One vector is turned by the same rotation once a step. Each row is the vector after some number of steps, and that number follows the row.
The counts run from 0 to 914.
[-279, -112,  146, -181,  162,  107,  -35,   39,  169,  108,   45, -110,
  170, -137,   43,   -2,  298, -192,  -67, -220, -166,  482,  139, -236,
   86,   90,   43,  327,   59,  138,   29,  281,  -58, -111, -134,  261,
  -62,   -2,  -25, -321, -167,    5,  275,  -55,  -47,  230,   34,  157,
   72, -315,  230,  185, -134,  159, -113,   62,  -22,  169,  -87, -109,
  197, -237, -239, -206] => 131
[-207,  184,  142,   34,   74,  197,  -44, -100,  182,   66, -325,  157,
    5,  -11,   -1,  105,  262, -445,   30, -149, -196,  450,  278,  -83,
  -65,   96,    7,  314,   80,  115,   43,   -3,   59,  180,   25,  -81,
  -39,  369,  135, -271,  190,  -62,  140,  -34,  225,  174,  -11,  -11,
   -3, -239,  126,   99, -131,  177, -177,  -99,  -44,  160,   98, -109,
  174,  115, -183, -203] => 368
[ -83,  458,  233,  -58,   33,  -35,  -11,  146,  228,   21, -502,  128,
   41, -229,   72,   70,  239,   54,  125, -114, -212,  130, -137,    7,
    5,  -50,  -61,  330,  149,  178,  116,  228, -145,  -33,   40,  171,
  -10,  172,  197, -184,  180,   94,  -52,  -82,   93, -115,   21, -215,
 -252,   72,  251, -140,  -87,   33, -221, -123,   50,  -52,   91, -414,
   64,  -50, -135,  -58] => 31
[ -62,  186,  272, -184,  144, -144, -150,   28,  116,  172, -191,  247,
  -64, -176, -108,   11,  368, -128,    6,  -95, -334,  159,  269,   88,
  -24,  -94,    3,  189,  181,  294,  295,   65,   12, -229, -279,   38,
   45,   86,   62,   -5,  131, -114,  183, -164,  208, -112,  -99,  125,
 -299,   32,   94,  -66,  -62,  252,  113, -250,    5, -229,  226, -329,
   91, -186,   42,  -86] => 351
[-285,  152,  212,  114,  261,  -54,   50,  -84,  223,  348,  -65,  149,
   63, -319,  -53,   91,  141, -150, -162,  -33,  -98,  366,  141,  -24,
   87,  172,  223,  271,  149,  -61,   61,   -6,   74,  -27, -270,  267,
  -25,   84,  -14, -382,    1, -139,  256,   89,   79,   -8,   59,  129,
  160, -137,  337, -115, -220,   -5,  -18,   42, -319, -121,   57,  -17,
  208, -113,  -20, -188] => 879
[-197,  176,  251, -105,  124,  117, -145,   89,   16,  118, -203,  273,
 -123,  -32, -307,  111,  414, -138,   42, -317, -316,   72,  222,  -17,
   29,   65,   58,  218,  103,  268,  184,  -76,  -47, -214,  -83,   23,
   98,   13,   36,  -38,  183, -176,  331,  214,  142,  -23, -208,  167,
 -192, -108,  128,   14,  -83,  124,  -67, -267,  -75,  -35,  253, -308,
  171, -131,  -59,  -84] => 85
[-144,  336,  162, -213,  -16,   24,  -46,   53,  249,   74, -342,   89,
   16, -258,  112,  166,  419,  -45,   67,  -22, -318,  273,   -9,  163,
    0,  -38, -184,  265,  -35,  279,  121,   40,  -46,  120,   76,   31,
  146,  252,  170,   83,  287,   92, -281, -301,  182,  -45, -168,  -38,
  -87,  -61,  236,  177, -164,  141, -141, -161,   42,  -33,  -20, -281,
  205, -162,   -4,  -90] => 166
[-159,   60,  341,  103,   22,   48, -176,  147,  312,  -25, -106,  218,
  -39, -160,  -67,  143,  303, -214,  -27,  120,   67,  284,  287, -148,
 -134,  134,  248,  190,  107,  -28,   74,   34,  139, -200, -442,  266,
 -182,  167,  213, -305,  291,  -71,   -9,   55,  -14,  -55,  -16, -148,
 -106,   -3,  255,   27, -184,   -8, -166, -103, -138, -169,    7, -101,
  251,   27,   -3, -284] => 684
[-312,  130,  254,   -7,  252,  -94, -285,   -3,  224,  316, -148,   27,
  136, -180,  238,   12,  249,  -23,  -48,  -79,  -59,  371, -110,   88,
  -34,   88,  145,  171,   88,  131,  104,   65,   91,  -97,   44,  216,
    8,   24,   49, -358,  176,  -49,   21, -393,  209,   29,  -37,  100,
 -113,   22,  155,  242, -132,  -75,  222,   20, -187, -114, -171,   41,
  360, -285,   46, -235] => 809
[ -25,  209,  162, -215,  117,  213,  -79, -155,  119,  117, -137,  184,
   30, -112,  -43,  -70,  311, -393,   56,  -28, -338,  485,  257, -105,
   72,   36, -164,  313,  -13,  176,  -46, -153, -230,   33,  -24,   40,
   44,  343,  -14, -211,   85,   -1,   76, -164,    7,  -50, -112,  128,
  205, -159,  126,   33, -168,  298, -209,   -5,  -40,  145,   70, -109,
  206,  -50, -162, -122] => 302
[ -27,  400,  152,    7,  162,  -77,  -49, -126,  258,  220, -133,  315,
    6, -173,  -23,  -10,  209, -350,   34,  172, -129,  334,  -67,  -76,
  -87,  -19,   74,  431,  211,  -15,  -63, -172, -272,  -25, -139,  134,
  -59,  264,  205, -193,  188,   74,  -44, -263,  248, -185,   58,  -14,
 -129,  -84,  175,  -54, -142,  113,  -40,  -62, -144, -261,   43, -145,
  215,  -41,  -30, -204] => 805
[-405,   70,  177,  -27,   -9,  -35, -141,  233,  340,  121,   20,  246,
 -106, -127, -200,  318,  341,   34,  -84,  -44, -116,  265,  124,  146,
  -39,  115,  235,  232,   60,  117,   -4,  -69,  -98,  -92, -172,  219,
 -152, -163,  195,  -39,  378,  -91,   -7,  -24,  140,   39, -167,  130,
 -170, -224,  237,  224,  -44,  -35,  -53,  -47, -161, -105, -105, -168,
  275, -343,   -4, -110] => 885
[-201,  245,  169, -100,   48,   54,  220, -145,  282,  214, -228,   66,
   73,  -13,   41,  145,  222, -165,   31, -269, -253,  392,   75,  -72,
 -165,  125,  101,  252,  369,  130,  389,  252, -136,  107, -169,  111,
  155,  171,   92,  -24,   -8,   19,  140, -123,  180,   53,   19,   65,
 -105, -281,  200,  -37, -187,  -12,   57, -152,   20,   -9,  148, -172,
   79, -104,   92, -277] => 635
[-126,  -11,  265,   20,   22, -133,  -20,  187,  113,  113,  -24,  -10,
  -90, -228, -105,   81,  326,  -99,  -63,  -13,  -93,  332,   62, -165,
  219,  102,  198,  396,  173,   58,  -65,  -13, -162, -254, -170,  392,
 -163, -108,   40, -334,   45,  -55,  314,   28,   -4,  183,  100,   52,
 -206, -215,  240,    8, -204,    6, -115,   12, -148,   68,   15, -320,
  102,  -99, -317,  -23] => 888
[-232,  369,   86,   72,  199,  -32,  179, -158,  238,  335, -165,   52,
   -4, -334,   30,  113,  184, -228, -112,  -74, -226,  430,   35,  -33,
  -11,  217,   89,  252,  156,   60,  175, -206,    0,   -4,  -24,   99,
  119,  196,  129, -203,  100, -108,  226, -120,  225,   88,    2,  172,
   32, -360,  281,  -19, -259,  -46,   75,  -49, -207, -149,   20,  -64,
  214, -145,   68, -237] => 377
[  21,  181,  472, -248,  100,   86,   -4,  134,  310,  178, -307,  257,
  -17, -352,  -83,   78,  337,  142,   82, -157, -240,  139,  147,   77,
  -22,   96, -285,   68,  -49,   98,  179,  -12,   37, -250, -333,  270,
  -78,  248,  157,    9,  150, -127,   11, -102,  -64, -149,  -55, -172,
   53,  -20,  293, -184,  -42,  253, -146, -252,  -53, -134,  170, -252,
  168,   -9,   92,  -51] => 854
[-433,  169,  -16,  -31,   28,   25,   39,  262,  273,   20, -190,   92,
   71, -199, -101,  246,  355,    7,  -15, -102, -216,  185,   34,   90,
  143,   -9,  181,  318,  164,  179,   13,  220, -107,   99,   70,  141,
  -94,  -89,  119,  -98,  185,   32,  129,  170,  155,  128,  -23,   31,
 -150, -226,  377,  119,  -83,  -16, -191,  -46,  -59,   12,  -80, -369,
  115, -204, -298,  -43] => 329
[-261,  166,  383, -140,  109,  -20,  -88,  297,  217,  189, -256,   17,
  -65, -271,   43,  137,  332,  343,  114, -277, -134,   51, -236,   82,
  152,   42,  -38,  230,   25,  186,    4,  134, -149, -213,  158,  355,
 -177, -103,  114, -117,  168,  -90,   46,  -81,   79,   33, -121,  -92,
 -224,  -99,  246,  135,  -27,   28,  -89, -130, -110,  -25,  -51, -314,
  158, -209, -154,   49] => 525
[  24,  222,  320, -112,  235,  138,   76,   -8,  106,  192, -282,  134,
   17, -265,   -4,   47,  310, -146,   22,  -94, -142,  333,   42, -197,
 -161,  -55, -222,  292,  -69,   54,   71,  175,  -45, -110, -257,   31,
 -120,  304,  232, -186,   63,  -83,  144, -211,   10, -168, -136, -139,
  131, -136,   46, -108, -159,  231, -278, -199,   61, -112,   65, -130,
   86,  -59,  -17, -363] => 796
[ -30,  -35,  158, -153,  298,   40, -361,    0,   24,  106,  -25,  241,
  -45, -261, -220,  -31,  432, -264,  -15,  -15, -246,  179,  347, -136,
   65,   15,  -84,  223,   34,  182,   29, -212,  175, -273, -319,   49,
  -53,   35,  -71, -150,   26, -148,  328,  -78,  152,    4, -129,   99,
  -49,  -50,  144,  249, -101,  380,  -51, -118, -121,  -91,   76, -178,
  192, -172,  -75,  -50] => 415
[-172,  215,  -14, -161,   32,  165, -307,  123,  365,   37, -301,  191,
  171, -106, -104,  191,  431,    1,  120, -178,  -93,  100,  -76,  -37,
 -179,  -15,   -1,  244,  312,  -26,  111,  305,  -79,  -66,  -50,  232,
 -100,   -7,  223,  -66,  122,    8,   18,    6,  144,  -74, -196, -257,
 -186, -152,  253,  223,  101,  119, -169, -183,   52, -129,  -85, -251,
  169, -120,  -58, -234] => 401
[ -59,  266,  193, -183, -111,  202, -109,  -13,  425,   23, -323,  117,
    6,  140,    9,   47,  293,  -55,  211, -224,  -92,  228,  -16,  -42,
  -47,  224,   58,  169,  380,   40,  168,   82, -245,  -81,    4,  451,
   96,  102,   49, -172,  206,   76,  -65,   18,   10,  133,   49, -172,
 -205, -221,  271,  147,  -25,   -2,   -3, -120, -107,   91,   70, -161,
  354,  187,   20,  -69] => 637
[-526,   31,  145,   12,    8,  -61,  -13,  158,  226,  101,  -73,   61,
   -1, -175,  -30,  304,  394,  -58, -191,  -45, -158,  375,  254,  101,
   33,   49,  294,  230,   41,  201,  122,  118,   96,   31, -129,  125,
  -35,  -73,  139,  -97,  256,  -86,   78,   17,  184,   96,  -67,  189,
  -94, -152,  293,  107, -210,  -47,  -48,    9,  -84,  -20,  -93, -183,
  174, -363,  -58, -124] => 820
[-176,  386,  134, -133,  134,  256,  -74,  147,  304,   74, -271,  192,
   31, -320, -118,  172,  287,  102,   19, -112, -253,   17,  184,  136,
   81,  181, -164,  -63,   57,  225,  289,  -95,  219, -110,  -98,  268,
  211,   75,   45,   90,  170, -126,   14,  174,   52,  -62, -208,   39,
   85,  -60,  354,   87, -120,   40, -145, -135, -110, -170,   67, -194,
  262, -153,   77,    4] => 781
[-240,  181,  375, -179,  152,  167,  -75,   59,  448,  146, -346,  145,
  140, -276,  212,   77,  201,  136,  140, -203, -169,  289,  136,   88,
   -8,  189, -233,  115,  -45,   19,  168,  193,  174,   49,  -47,  166,
  -14,  311,  109, -140,  118,    0, -118, -230,   12,   14,   25, -194,
  149,  -39,  368,  120, -145,  169, -104, -107,  -38,   69,   12,  -38,
  230,   79, -123,  -37] => 298
[-174,  237,   22, -289,   88,   15,  -65,  -86,  127,  267,   -4,   92,
   30,   25, -139,  -98,  332, -261,   60, -158, -344,  250,   75,  -22,
  128,   70,  130,  313,  325,  321,  232,  -42, -332,  -83,   11,  219,
  199,   12, -141,  -79,   -7,   14,  198,  -75,  166,   95,  -41,  253,
 -170, -185,  144,  156, -131,   83,  153,  -55,  -97,   72,   45, -234,
  194, -300,   31,    2] => 75
[-153,  266,  228,   48,  301,  -38,  -30, -130,   61,  294,  -95,  271,
  -11, -182,  -70,   91,  117, -340, -103,   -6, -103,  470,  247,  -50,
 -108,  -41,  213,  257,  -21,  149,  164,    3, -102, -117, -336,  118,
   79,  175,   55, -374,  109, -100,   86,  -76,   66, -269,  -98,  196,
   85,   53,   91,  -26, -204,  -49,  -65,    8, -188, -142,    8,   16,
  184, -293,   97, -368] => 181
[-129,  288,  280, -204,  114,  229, -147,  133,  297,   60, -147,  277,
  -89,   47,  -67, -112,  113, -123,  257, -175,  -23,  190,  -44, -200,
  -77,  184,  144,  348,  255,  135,  241,   93, -339, -148,  -77,  421,
  151,  104,  -12, -166,   64,  158,   50,   26,  105,   -8,  120,  -53,
 -266, -122,  150,  277, -113, -109,  -84,  -45,   34,   77,   -2,  -18,
  255, -153,  -76,  -42] => 703
[-144,  144,  272,   21,  126,   49, -335,   66,  145,   81, -168,   44,
   27, -166,  113,  164,  376, -154,  -30,   13,  -56,  433,  267,   35,
 -104,  -75,   76,  -30,  -48,  168,  147,  157,   54, -178, -300,  351,
  -23,   89,   79, -470,  250,  -62, -153,  -89, -117, -113, -234,    8,
  111,  291,  138,   34,  -95,   58,   -2,   62, -128,  -98, -114,  -30,
  326, -190,   53, -341] => 51
[ -24,  193,  101, -288,  249,  268, -350,  139,  182,   21, -160,  212,
   97, -224,  -18,  -63,  295, -108,  114,  -78,  -69,  208,  -71, -216,
 -140,  -73, -185,  288, -106,  180,  -19,  108, -121, -206,  -85,  290,
  -11,  127,   49, -179,   69,   59,  -70, -111,    8, -271, -273, -156,
  116,   -3,   81,  196,   -9,  151, -364,  -32,   13,  -54, -186,    8,
  198, -261, -145, -300] => 600
[-353,  -46,  432,   55,  163,   69, -295,  247,  138,  151,   -6,  126,
 -155, -157,  -95,   97,  254, -102,  -15,  -36,    2,  329,   94,  -97,
  101,  149,  161,  209,  -86,  168,  -87, -138, -119, -231,   13,  292,
  -71,  -36,   29, -373,  278,  -94,   97,    7,    9,   54, -122,  122,
  -16, -101,  209,  281, -161,  -73,  -48,   29, -265,   18, -142,  -13,
  340, -225, -174, -148] => 252
[-343,  312,  -19,  -26,   96,  -36,  103,  153,  207,   58,  -58,   63,
   95, -269, -134,  130,  184, -157,  -81,  -28, -136,  310,   91, -150,
   72,  -22,  238,  497,  253,  145,   89,  172, -173,   66, -102,  145,
  -20,  -23,  158, -122,   -6,   71,  197,  152,  151,   43,    2,   57,
 -152, -323,  275,   37, -216,  -75, -295,  -16,  -63,  -31,  -32, -314,
   24, -273, -237, -165] => 264
[-168,  103,  148, -159,  171,  237, -169,  -46,   19,  204,  -47,  156,
  -89,  -18, -168,  -50,  232, -210,   44, -220, -166,  248,   49, -172,
   54,  192,    4,  320,  191,  237,  117, -212, -183, -170,  138,   61,
  140,   11,  -28,  -71,  107, -170,  349,  -62,  200,  202, -187,  227,
 -201, -402,  107,  366, -168,   78,   21, -172, -111,   20,  -20,  -44,
  210, -175,  -12, -148] => 641
[-285,  295,   84,  -29,   43,  -11,  109,  -51,  342,  341, -194,   69,
  -13, -143,   95,  213,  303,  -58,  -68, -132, -258,  296,    8,  186,
   35,  191,   80,  168,  196,  126,  147, -204, -110,   69,  124,  163,
  145,  137,   73,  -44,  251, -143,   69, -177,  204,  236,    9,   85,
 -110, -356,  319,  101, -197,  -55,  130,  -55, -239,  -63,   36, -111,
  301,  -98,   84,  -82] => 442
[  -5,  250,  232,  -58,  185,   85,  -21,   98,   28,  159, -300,  -87,
  163, -441,  189,  -14,  331,  -23,   55, -142, -324,  277,   70,  -63,
  296,  -32, -289,  189,   -7,  190,  -51,  116,   88, -150,  102,  229,
  -60,  262,   54, -417,  -40,  -98,  146,  -48,  -31,  -30,   13,  -58,
   94,  -42,  249, -124, -212,  155, -169,  -19,  -51,   94,   17, -314,
  123,   39, -303,  -45] => 727
[ 120,  330,  109,  -76,  149,  288, -128,  -32,   21,  -62, -240,  217,
  -35, -172, -183,  -62,  270, -379,   78,  -53, -183,  120,  268, -309,
  -93,   56,  -52,  217,  312,  156,  253,  -52,   23, -212, -318,  198,
  151,  173,   32, -145,   11,  -22,  255,  190,   85, -153, -192,  -75,
  -72,  -28,  127,   11, -109,  118, -131,  -96,   28, -134,  187, -224,
  229,  -62,   84, -214] => 909
[  19,  193, -134, -255,  343,  113, -151,  -75,  154,  241,  -94,  156,
  180, -401, -139,   32,  378, -196,  -33,   31, -269,  230,  129,  -55,
  -26,  -24, -138,  318,  214,   10,  -65, -133,   45, -114, -167,   93,
  -78,   92,   46,  -59,  -70, -114,  242, -111,  189,  -89, -139,  -48,
  154, -240,  276,   49,  -61,  354, -181,  -69, -170, -144,   24, -128,
  191, -124, -107, -200] => 538
